Some points, one per row:
[ 3.69  0.65 -3.19  1.99  1.86  0.43  3.19  3.53]
[-1.4  -0.16  0.74 -0.33 -0.45 -0.07 -1.46 -0.87]
[-1.1   0.27  0.66 -0.34 -0.14  0.18 -1.31 -0.85]
[ 0.52  0.09 -0.15  0.77  0.62  0.24  0.34  0.97]
[ 0.36 -0.78  1.04 -0.23  0.16 -0.32  0.83 -0.03]
[ 0.2  -0.37 -0.78 -1.34 -0.52 -0.09  0.3  -0.09]
[ 0.53  0.19 -0.12  0.79  0.61  0.22  0.56  0.62]
[-1.06  0.02  1.29 -0.04 -0.14 -0.2  -0.75 -1.33]
[-1.19  0.05  0.65 -0.61  0.01  0.41 -1.34 -1.08]
[-1.37 -0.2   1.23 -0.76  0.01  0.11 -0.94 -1.52]
[-0.98  0.13  1.1   0.01 -0.43 -0.1  -0.89 -1.27]
[ 1.92  0.75 -2.04  1.32  0.82 -0.01  1.9   2.51]
[-0.27  0.03  0.27  0.05  0.38  0.44 -0.45 -0.16]
[ 0.36 -0.29  0.27  0.   -0.55 -1.38  0.48  0.51]
[-0.82  0.49  0.36 -0.29  0.07  0.45 -0.85 -1.15]
[ 0.01 -0.4  -0.44 -1.84 -0.34  0.3   0.21 -0.68]
[-0.28  0.12  0.06 -1.15 -0.24  0.95 -0.86 -0.94]
[-0.54  0.28  1.57 -0.42 -0.34 -0.62 -0.12 -0.75]
[-1.32  0.12  1.27 -0.33 -0.41  0.16 -1.13 -0.97]
[ 0.26 -0.45  0.95 -0.51 -0.05 -0.47  0.44 -0.11]
[-1.03  0.35  0.88 -0.74 -0.27  0.34 -0.8  -1.39]
[-0.29 -0.31 -0.26 -2.16 -0.45  0.09  0.11 -1.01]
[-1.06 -0.35  0.85 -0.59 -0.4   0.16 -1.63 -1.4 ]
[-1.17  0.09  0.99 -0.06 -0.38 -0.09 -1.55 -1.51]
18 more points follow, each with its number after it:
[ 0.68 -2.31  0.02  0.    1.15  0.21  1.1   0.29] 0
[-0.99 -0.33  0.17 -0.51 -0.97 -0.66 -0.79 -0.59] 1
[ 0.26  0.09 -0.27 -0.33  0.24  0.49 -0.2   0.28] 2
[-0.83  0.49  0.61 -0.26 -0.83 -0.1  -1.05 -0.97] 3
[-0.68  0.22  0.58 -1.   -0.57  0.2  -1.42 -1.46] 4
[-0.72  0.17  0.31 -0.24  0.25  0.63 -1.11 -0.81] 5
[ 0.3  -0.37  0.33  0.49  0.48 -0.32  0.22 -0.06] 6
[-1.33  0.12  1.04 -0.27 -0.39  0.23 -1.06 -1.  ] 7
[-1.    0.3   1.24 -0.52 -0.2   0.12 -0.84 -0.96] 8
[-1.14  0.13  0.64 -0.55  0.03  0.48 -1.38 -0.85] 9
[ 0.48  0.4  -0.49  0.34  0.29  0.27  0.32  0.06] 10
[-1.01  0.5   0.46 -0.11 -0.4   0.08 -1.43 -0.86] 11
[-1.69  0.37  1.13 -0.4  -0.8   0.14 -1.61 -1.3 ] 12
[ 1.15  0.   -1.23  1.14 -0.19 -0.74  0.92  0.93] 13
[ 3.48  0.33 -2.89  2.26  1.07  0.17  2.96  3.95] 14
[ 0.5  -2.49 -0.51 -0.23  0.17  0.22  0.54  0.13] 15
[-1.38 -0.12  0.7  -0.21 -0.56  0.26 -1.43 -1.27] 16
[ 1.89 -1.78 -0.87  0.97  1.92  0.37  1.79  1.38] 17
Which of these numbered points is nearest to each point below, ignoring the direction in which the first points spread most? Its number follows each.
[ 0.07 -0.26  0.23  0.46  0.3  -0.27  0.15 -0.08] > 6
[ 2.77  0.55 -4.32  1.94  1.26  0.98  2.68  3.72] > 16
[ 1.29 -2.34 -0.66 -0.85  0.7   0.76  1.04  0.57] > 15
[-0.2  -0.39 -0.24 -0.36 -0.5  -0.6  -0.07 -0.27] > 1
[ 0.32 -0.76 -0.79 -0.12 -0.52 -0.8   0.29  0.26] > 1
[ 2.57 -0.53 -1.65  1.5   1.96  0.23  2.5   2.51] > 6
[ 0.4  -0.28 -0.74  0.61 -0.1   0.    1.    0.89] > 14
[-0.88  0.46  0.54 -0.47 -0.88 -0.19 -1.24 -0.94] > 3
[-1.44  0.64  0.71  0.06 -0.33  0.1  -1.12 -0.91] > 12
[ 0.22 -0.77 -0.29 -0.39 -0.39 -0.32  0.52 -0.08] > 1
